In the rows, zero is written as 128.
Each path below is one point turned by a fixed rotation once a step. After each direction that follows a path, write how fast that rotation turns it, in degrees per step (0 if it stays still).
Each turn is a multiple of 5 degrees from 10 to 175, or 0.
Each row of a path follows its step; steps can be skipped.
path 1
step 0: 140	128	138	175	100	116	155	170	149	149	178	146	178	157	140	139	124	93	141	136	198	145	133	149	102	150	93	116	115	146	99	100	93	162	99	116	58
step 1: 141	141	143	161	137	100	112	163	139	115	83	112	172	132	157	157	84	123	204	102	179	143	158	136	99	134	102	106	75	88	152	130	130	161	98	127	81
step 3: 123	140	165	109	75	84	164	140	82	130	83	106	152	151	113	175	76	123	156	173	157	112	112	92	143	121	146	150	128	102	135	124	153	168	122	172	66
step 4: 125	129	108	112	58	61	157	131	122	148	119	105	138	111	137	85	111	140	129	114	197	122	85	98	114	121	151	66	141	151	108	133	129	172	111	152	79
step 6: 110	147	117	125	90	137	114	137	132	124	121	112	194	131	146	142	143	111	161	117	195	77	151	162	66	79	131	82	135	144	123	75	108	133	129	142	77
step 8: 137	111	172	148	108	99	122	151	163	169	156	91	166	146	119	146	90	122	132	141	172	140	115	179	139	105	122	102	94	96	141	97	140	195	156	160	67
step 9: 134	140	139	100	104	70	161	156	115	93	116	139	174	98	106	132	92	105	152	91	179	153	118	146	156	168	107	125	100	109	167	114	116	203	112	136	82
step 10: 139	128	77	121	115	58	159	141	133	109	95	129	158	123	150	198	120	121	140	135	159	139	93	122	108	130	152	62	117	91	157	138	113	148	168	157	70
step 11: 74	148	94	157	71	86	147	122	104	138	74	129	155	116	144	155	111	115	120	154	172	107	137	116	148	138	137	115	178	124	174	75	115	136	86	152	74
step 12: 98	169	113	129	91	119	114	140	137	167	86	127	149	140	132	118	92	104	120	137	140	145	124	88	88	86	175	96	108	147	104	104	87	159	116	174	44
step 13: 123	148	111	153	127	98	79	133	150	141	130	120	154	120	133	134	132	134	120	121	179	95	120	124	131	134	124	137	129	160	85	84	136	206	99	103	25
Directions:
106	125	123	145	139	145	106	132	143	133	136	135	136	126	134	136	103	134	131	129	126	120	138	126	109	126	116	133	121	132	113	123	115	126	113	131	129
60
116	121	119	130	137	113	139	140	107	137	119	156	126	134	126	132	124	139	121	119	136	133	139	127	124	113	141	121	148	133	114	120	131	137	134	131	146
55
124	132	125	129	130	128	130	134	124	119	128	128	156	145	154	132	127	129	129	109	109	120	130	137	131	138	123	111	140	139	139	151	129	128	128	115	127
80
129	132	138	125	131	135	139	129	144	157	134	131	129	131	128	110	125	136	126	119	129	152	121	121	137	143	124	124	123	140	113	134	137	155	120	126	122
85
143	116	152	139	132	130	139	136	153	112	127	143	132	137	129	140	128	127	125	123	141	141	130	147	139	127	128	125	122	119	135	124	109	129	123	131	144
45
path 2
step 0: 114	119	124	99	167	146	119	98	150	165	131	149	76	97	144	130	152	216	154	117	113	108	165	162	195	149	101	175	164	82	118	133	130	145	112	98	167
step 1: 87	122	116	99	99	115	125	76	142	134	170	88	100	143	110	101	147	219	159	152	149	123	80	94	149	80	125	148	146	182	150	110	138	85	100	111	124
step 2: 148	143	115	86	105	135	112	85	108	99	148	131	164	120	119	150	176	137	128	35	145	107	102	110	119	92	84	148	123	147	136	50	146	132	167	79	162
step 3: 203	136	136	106	118	121	156	64	143	105	108	134	198	79	98	125	120	152	189	160	92	120	114	141	136	140	110	153	114	113	140	93	115	135	105	151	197
step 5: 130	124	117	118	163	94	125	133	121	65	179	144	111	139	98	119	187	145	149	115	133	174	183	172	140	82	155	141	108	157	160	113	123	51	104	105	162
step 6: 100	106	115	109	174	121	126	76	85	159	136	98	119	88	158	156	182	152	177	58	81	111	127	159	181	139	149	162	142	92	148	130	112	114	130	112	159
step 8: 97	145	150	57	91	114	132	99	127	129	134	116	154	147	98	131	145	164	124	72	170	100	100	87	113	92	70	167	118	182	151	90	110	71	122	144	138
step 9: 208	127	133	113	142	100	162	104	134	120	154	180	192	98	110	120	166	143	138	87	97	109	129	106	103	109	118	127	91	115	140	77	128	135	116	81	199
step 10: 203	155	143	91	136	135	149	94	122	143	93	121	129	106	106	128	138	170	164	127	124	136	163	162	188	131	102	105	174	121	155	131	86	143	46	164	166
step 11: 148	161	114	109	168	134	142	142	129	143	186	121	85	146	89	126	154	167	116	147	165	210	131	131	171	88	138	168	164	140	186	123	130	78	123	99	162
step 12: 93	105	125	100	134	117	96	93	124	80	148	138	111	143	151	138	200	148	187	81	101	117	169	159	192	109	134	181	122	155	124	100	105	97	166	97	160
Directions:
124	125	118	138	140	145	119	126	130	126	129	127	147	129	127	113	151	120	129	113	119	138	134	127	114	139	120	126	112	143	130	123	106	116	146	116	127
110
93	122	131	134	111	128	121	108	146	139	136	129	133	144	132	141	138	139	130	124	128	137	127	142	124	131	141	127	138	110	125	127	130	126	129	117	122
60
145	135	124	125	143	125	142	132	137	128	129	141	141	149	128	120	124	115	132	125	123	139	144	147	131	115	137	124	151	117	142	145	119	123	130	132	123
60
129	128	122	109	115	149	128	114	121	136	118	124	114	120	125	112	120	143	127	148	132	131	136	124	117	133	129	114	124	116	143	149	112	134	135	121	129
110
138	146	120	138	137	143	118	125	123	139	120	108	141	117	113	139	130	134	115	130	125	125	116	156	132	132	133	120	132	118	122	126	134	131	138	145	141
100
122	142	120	135	116	118	131	145	107	115	123	108	138	137	134	124	123	147	126	129	116	141	133	124	123	127	116	116	149	129	114	123	118	129	117	114	125
120
path 3
step 0: 127	144	196	69	113	110	100	139	95	105	128	115	81	127	127	87	88	152	113	194	71	132	168	145	108	164	90	90	129	149	145	129	130	125	126	172	143
step 1: 103	143	135	56	102	139	163	133	136	147	140	117	131	171	146	120	131	133	148	136	76	118	122	144	206	91	82	139	82	121	99	83	119	172	130	91	164
step 2: 42	168	139	113	90	115	101	161	86	120	168	158	94	136	122	95	166	170	144	114	160	125	144	108	142	65	138	115	139	122	93	127	141	98	157	172	143
step 4: 132	151	106	53	139	183	161	130	155	76	150	140	102	126	108	135	168	152	130	76	153	105	149	191	94	101	97	158	110	133	134	187	116	139	149	126	131
step 5: 104	97	163	139	148	116	105	156	114	110	168	163	28	156	87	160	131	165	144	137	152	134	122	116	93	167	89	131	117	139	167	99	91	165	130	116	151
step 6: 184	150	94	148	129	172	117	153	111	146	133	133	103	187	106	95	155	146	96	92	64	168	132	154	161	123	90	103	130	91	130	112	72	167	167	126	103
step 7: 72	129	128	121	137	151	107	108	97	106	156	99	61	157	106	149	162	122	131	131	93	103	177	123	172	134	193	87	104	136	117	178	85	97	138	97	100
step 8: 148	83	126	156	142	173	106	135	89	131	182	146	126	211	187	114	121	131	119	161	146	102	148	149	109	88	112	120	68	136	121	96	120	88	98	117	110
step 10: 123	123	205	121	126	153	131	164	149	116	149	131	134	104	120	148	189	158	159	153	104	108	181	127	138	146	137	154	69	123	106	69	112	168	74	102	135
step 11: 116	162	115	98	82	154	54	170	100	158	132	164	140	161	156	173	206	141	126	94	151	148	127	138	133	122	102	119	150	94	123	102	171	150	126	118	97
step 12: 135	133	126	140	111	116	99	193	147	88	192	174	140	101	145	155	122	102	127	82	116	115	164	96	121	151	175	53	137	127	109	145	88	144	155	92	141
Directions:
133	128	125	127	126	134	121	122	151	125	134	151	126	130	104	133	129	114	135	105	143	147	137	116	117	143	117	136	139	124	127	134	120	127	135	122	128
45
149	130	125	120	126	124	127	111	120	112	120	138	142	115	103	120	127	126	110	127	108	116	131	120	130	125	125	106	123	128	118	135	123	144	119	127	131
120
99	121	105	136	122	131	130	133	128	123	126	146	130	131	127	132	120	133	124	122	102	132	134	130	149	141	126	113	134	120	124	115	142	117	133	124	130
70
124	120	128	133	122	144	115	107	114	129	120	125	125	136	132	112	113	107	135	142	122	126	130	126	138	145	125	138	113	125	134	132	105	124	142	140	118
45
path 4
step 0: 121	125	136	73	94	191	132	120	108	164	132	95	77	158	103	117	124	96	154	121	79	134	146	179	90	141	122	180	84	178	153	145	135	140	127	165	141
step 2: 86	164	111	80	84	119	101	124	172	163	122	137	126	146	130	92	89	80	166	132	48	113	143	105	113	140	119	145	73	159	109	114	105	116	161	150	153
step 4: 42	136	101	141	89	93	116	110	109	122	126	167	155	126	160	177	150	104	170	105	75	82	123	100	147	149	121	147	127	181	108	94	102	101	138	138	137
step 6: 67	104	126	132	108	151	137	58	52	152	113	149	68	140	133	191	158	120	141	116	117	133	142	145	100	162	122	130	150	185	122	120	133	96	104	120	117
step 7: 113	153	170	105	103	162	162	104	100	108	152	161	105	80	68	103	136	84	140	111	114	93	145	135	140	161	197	157	124	155	122	78	88	97	128	140	110
step 8: 94	149	107	83	112	155	137	53	120	184	95	86	72	133	114	109	84	84	127	127	127	131	158	171	94	144	160	132	133	170	131	116	148	128	119	91	167
step 9: 118	150	123	131	119	144	134	74	120	106	190	148	106	139	73	83	140	112	140	114	82	153	133	142	168	180	113	182	115	200	149	107	133	161	102	143	156
step 10: 103	152	61	112	95	144	128	111	150	170	113	91	151	125	127	100	107	75	154	124	131	56	103	141	138	123	144	179	83	167	149	70	126	131	127	145	162
step 11: 129	113	90	70	110	115	97	103	140	171	172	138	79	133	120	132	154	112	161	113	83	122	127	114	136	144	71	202	115	163	115	169	107	161	139	101	170
step 12: 87	109	109	137	110	156	103	98	119	151	138	186	122	163	145	135	146	112	164	146	127	76	67	91	110	136	106	167	76	163	158	83	91	94	106	164	122
step 13: 101	122	116	84	112	124	108	130	114	139	124	142	67	99	152	114	137	118	182	90	91	56	152	133	115	96	134	154	119	157	77	152	67	83	156	126	121
Directions:
125	117	127	139	139	135	126	114	117	116	132	142	135	133	139	142	138	136	122	135	127	156	113	123	150	144	138	131	116	138	123	129	116	131	121	121	142
135
140	119	139	120	131	120	120	139	125	126	139	139	129	115	118	114	137	136	128	115	106	130	152	138	147	132	131	140	124	133	122	153	121	133	133	129	118
170
130	129	143	126	140	150	130	126	121	142	125	134	112	115	118	119	137	121	132	142	125	134	119	124	113	129	123	113	108	120	108	135	121	107	127	127	116
60
124	123	124	141	136	129	151	124	145	116	105	123	131	107	135	116	153	128	125	136	123	125	134	121	127	123	130	147	136	135	131	124	124	115	145	135	134
125
150	115	115	116	143	135	120	128	128	126	115	118	136	144	112	136	119	136	133	131	126	120	118	138	131	116	145	134	136	144	116	135	137	103	131	123	133
145
135	125	127	130	130	117	152	126	114	115	119	131	111	136	115	124	124	119	132	126	119	142	139	132	116	117	156	124	114	120	132	126	139	140	116	140	140
45
129	135	135	131	132	110	135	126	137	150	134	115	126	127	126	135	135	154	129	127	105	116	119	108	139	117	127	130	109	124	133	122	136	123	113	120	137
45
path 5
step 1: 126	95	144	164	136	89	80	107	163	147	159	173	136	93	133	106	168	84	123	86	138	169	80	119	134	130	158	192	136	137	116	94	151	125	174	158	82
step 2: 161	105	51	123	166	131	100	132	102	159	163	112	103	174	167	147	153	122	133	155	160	117	121	99	98	177	114	125	159	193	129	88	108	106	141	160	94
step 3: 124	115	125	132	151	96	98	111	151	151	68	151	110	119	162	84	166	98	126	81	127	145	62	76	111	133	162	197	167	103	137	93	112	143	122	117	93
step 4: 153	140	78	106	96	148	98	91	97	136	153	132	144	216	163	143	153	153	157	110	150	135	67	131	106	186	94	130	136	154	140	96	133	142	136	166	96
step 5: 160	148	118	128	186	113	119	78	203	127	133	179	108	142	131	87	215	102	131	92	140	140	105	107	149	121	164	152	159	105	127	115	135	143	118	141	93
step 6: 116	165	66	131	141	138	119	111	75	124	128	132	88	161	162	106	161	162	172	155	160	137	112	141	67	189	113	105	170	134	115	122	136	159	100	167	90
step 7: 97	152	101	86	149	114	115	109	171	161	140	159	141	116	121	79	207	162	131	85	145	177	94	139	120	105	177	169	142	94	138	109	120	183	144	113	132
step 8: 107	149	74	111	138	165	93	113	124	102	173	98	86	183	135	138	161	149	146	135	117	158	104	125	109	177	129	42	151	112	147	113	110	160	150	182	111
step 9: 78	116	152	125	132	142	133	122	157	127	120	159	105	95	99	57	215	99	152	92	184	149	121	114	130	130	176	119	158	98	117	87	118	155	138	152	140
step 11: 100	114	159	67	152	162	163	123	166	126	131	101	84	131	122	93	183	96	85	101	161	157	127	134	138	116	184	158	168	102	147	93	105	153	167	110	99
step 13: 117	80	128	99	160	132	132	118	160	169	171	136	125	92	114	94	194	105	107	113	187	149	162	133	146	126	161	179	134	156	120	74	127	107	187	143	102
Directions:
131	119	131	115	136	129	145	131	120	132	130	140	126	139	99	133	126	140	129	114	135	147	133	108	106	130	127	121	124	106	123	140	128	121	127	135	121
20
119	99	127	128	139	152	134	133	132	117	128	117	136	116	124	114	115	131	116	134	137	126	129	147	130	136	139	118	130	115	133	133	139	136	143	135	141
25
108	129	138	126	135	124	112	134	128	117	113	129	103	148	107	116	132	125	120	138	116	112	131	125	129	150	128	143	129	132	123	138	130	125	124	129	136
125
135	129	125	148	122	122	125	124	128	131	129	120	120	140	136	112	110	130	111	141	117	153	121	119	127	124	113	119	119	132	116	138	129	147	126	150	129
175
142	132	122	120	154	136	124	127	156	140	134	118	114	140	127	142	127	126	109	140	120	120	134	125	133	114	134	109	138	126	136	131	120	118	128	127	119
125
path 6
step 0: 138	87	59	100	101	155	111	142	151	144	110	134	101	172	115	92	140	152	119	177	138	152	108	91	152	188	127	95	52	162	91	198	99	151	186	139	150
step 1: 142	135	143	125	100	121	139	116	194	100	109	151	90	92	166	55	108	97	91	119	184	113	163	173	131	96	99	140	144	75	206	88	141	75	98	110	149
step 2: 127	111	153	138	127	125	106	115	148	97	139	125	178	173	63	131	120	145	168	98	45	93	150	121	109	126	147	56	167	198	67	92	166	87	143	140	134
step 3: 130	172	60	116	152	139	117	130	119	110	154	145	77	131	157	97	155	138	122	145	149	88	92	165	166	195	118	168	134	200	164	207	114	186	91	137	134
step 5: 103	129	193	149	99	79	115	116	161	138	110	89	113	148	118	132	170	114	182	163	127	105	149	150	67	106	72	97	140	185	43	169	84	143	128	167	143
step 6: 76	101	60	130	162	64	129	146	120	111	136	164	110	89	129	123	134	173	109	79	159	124	152	110	187	156	120	181	193	144	157	98	145	184	108	108	84
step 8: 46	154	118	134	83	158	143	113	214	107	55	113	66	151	129	122	97	120	163	138	138	159	176	131	148	105	95	140	122	111	111	175	85	142	84	139	151
step 9: 149	57	118	89	110	73	74	134	149	147	160	177	164	141	84	74	153	154	123	129	149	147	187	144	160	166	165	99	139	138	171	43	158	126	133	140	108
step 11: 163	163	97	167	154	172	145	103	157	68	74	170	85	136	40	136	130	165	161	143	142	140	179	137	170	106	121	148	129	135	164	182	183	98	103	114	129
step 12: 110	134	164	110	111	101	58	79	57	182	146	153	149	157	147	94	150	123	159	110	128	80	137	216	126	130	126	63	119	149	152	81	101	133	114	164	157
step 13: 110	72	87	125	118	133	138	166	125	35	93	95	98	108	160	159	183	139	87	117	133	101	123	75	132	168	55	118	156	163	89	153	120	148	179	120	152
Directions:
131	135	134	137	136	123	139	114	146	121	121	139	138	121	127	132	120	134	125	141	127	116	144	127	116	94	138	122	124	114	136	144	112	121	131	127	138
110
143	128	137	148	114	121	139	125	122	137	137	124	133	123	115	127	127	129	113	108	133	112	128	127	143	129	131	131	111	127	144	102	115	132	117	133	137
135
119	131	115	137	126	114	130	122	116	119	138	119	137	152	116	114	124	106	139	126	134	126	113	134	125	129	131	130	123	126	117	134	103	117	150	129	128
145
121	120	112	132	122	128	131	137	117	109	112	121	134	124	106	133	123	119	120	150	120	117	137	133	136	117	136	126	118	127	123	111	149	137	135	118	114
155
116	128	125	123	121	122	114	126	129	129	136	154	137	122	125	123	132	148	141	138	115	122	115	130	142	129	140	125	133	131	132	123	112	158	139	140	124
115
145	133	142	122	125	119	124	128	130	131	137	135	150	133	131	122	124	114	132	156	147	130	121	130	121	127	114	123	112	150	131	133	134	141	112	121	124
160
106	121	115	140	121	123	142	125	127	149	140	116	129	117	133	117	121	137	128	128	145	141	124	108	130	109	115	110	127	123	124	130	140	138	133	132	124
45
path 7
step 0: 134	163	97	155	103	77	108	193	149	106	153	128	101	87	139	121	131	115	154	112	124	101	141	55	105	98	141	103	114	192	90	140	127	60	108	123	136
step 1: 95	168	127	69	149	115	103	113	59	145	151	184	134	103	91	139	111	121	162	106	81	144	134	106	95	87	137	93	113	121	121	170	134	69	162	126	157
step 3: 132	108	167	111	141	149	166	182	70	140	136	122	140	137	170	113	168	115	116	186	202	142	153	127	148	144	149	124	149	135	128	142	124	148	173	58	97
step 4: 130	161	114	172	142	125	111	154	84	169	170	115	86	130	123	87	132	161	83	108	190	174	94	149	180	89	118	170	135	92	161	93	127	122	125	103	120
step 6: 178	128	169	121	142	108	131	71	133	102	127	127	191	98	93	153	137	116	114	87	110	151	129	75	120	170	70	151	185	96	110	108	129	172	132	136	114
step 7: 157	75	137	173	130	124	151	102	156	58	123	88	167	187	110	149	117	109	143	109	99	141	106	146	152	83	114	123	134	113	150	166	119	192	141	105	168
step 8: 101	140	97	144	101	99	144	175	178	108	69	118	87	152	113	123	63	109	140	162	129	88	141	107	185	137	133	132	132	105	136	155	94	195	150	161	127
step 10: 122	87	153	96	110	142	94	79	93	136	96	183	102	125	152	131	85	157	119	126	71	167	104	107	96	117	142	85	67	129	106	130	98	91	140	168	151
step 11: 131	131	144	129	138	185	125	119	139	177	118	165	162	175	212	157	139	146	101	148	76	94	114	88	144	174	155	105	142	160	132	150	178	106	121	137	158
step 12: 140	159	180	138	134	159	202	140	130	198	123	136	134	137	154	112	159	124	141	170	139	147	172	170	161	85	149	110	158	180	90	139	122	121	127	93	155
step 13: 126	170	83	126	99	119	104	153	124	202	141	90	123	94	121	129	118	131	110	141	140	169	118	156	169	76	157	170	90	131	83	97	165	137	81	87	129
Directions:
104	121	109	123	120	118	123	112	138	137	114	116	115	145	134	126	113	120	124	132	126	133	112	130	124	146	135	126	126	119	134	126	143	126	120	112	142
125
121	132	124	137	139	111	132	119	120	124	146	128	119	126	112	129	141	150	128	137	135	135	151	112	119	134	132	120	119	125	145	137	145	136	127	112	121
25
127	128	122	122	147	129	114	143	133	142	125	118	135	122	125	138	145	106	131	134	123	137	146	130	130	129	139	121	120	125	133	130	120	97	110	123	132
25
105	117	118	128	125	138	145	153	111	122	111	144	123	133	130	136	131	137	129	130	118	141	131	114	122	124	113	134	127	141	126	135	138	114	129	138	137
40
124	101	127	146	125	134	119	131	144	133	132	129	118	108	126	139	118	145	127	119	120	138	139	152	122	125	132	130	118	140	130	124	115	134	138	118	141
135
121	118	130	146	126	124	129	125	98	152	138	143	140	144	143	120	117	130	125	134	128	121	134	137	128	143	142	124	123	128	129	122	116	117	131	132	114
45
130	142	130	118	114	137	118	136	124	129	140	129	121	143	124	140	125	129	119	123	106	124	128	133	133	117	142	142	123	120	167	135	129	131	135	139	132
115
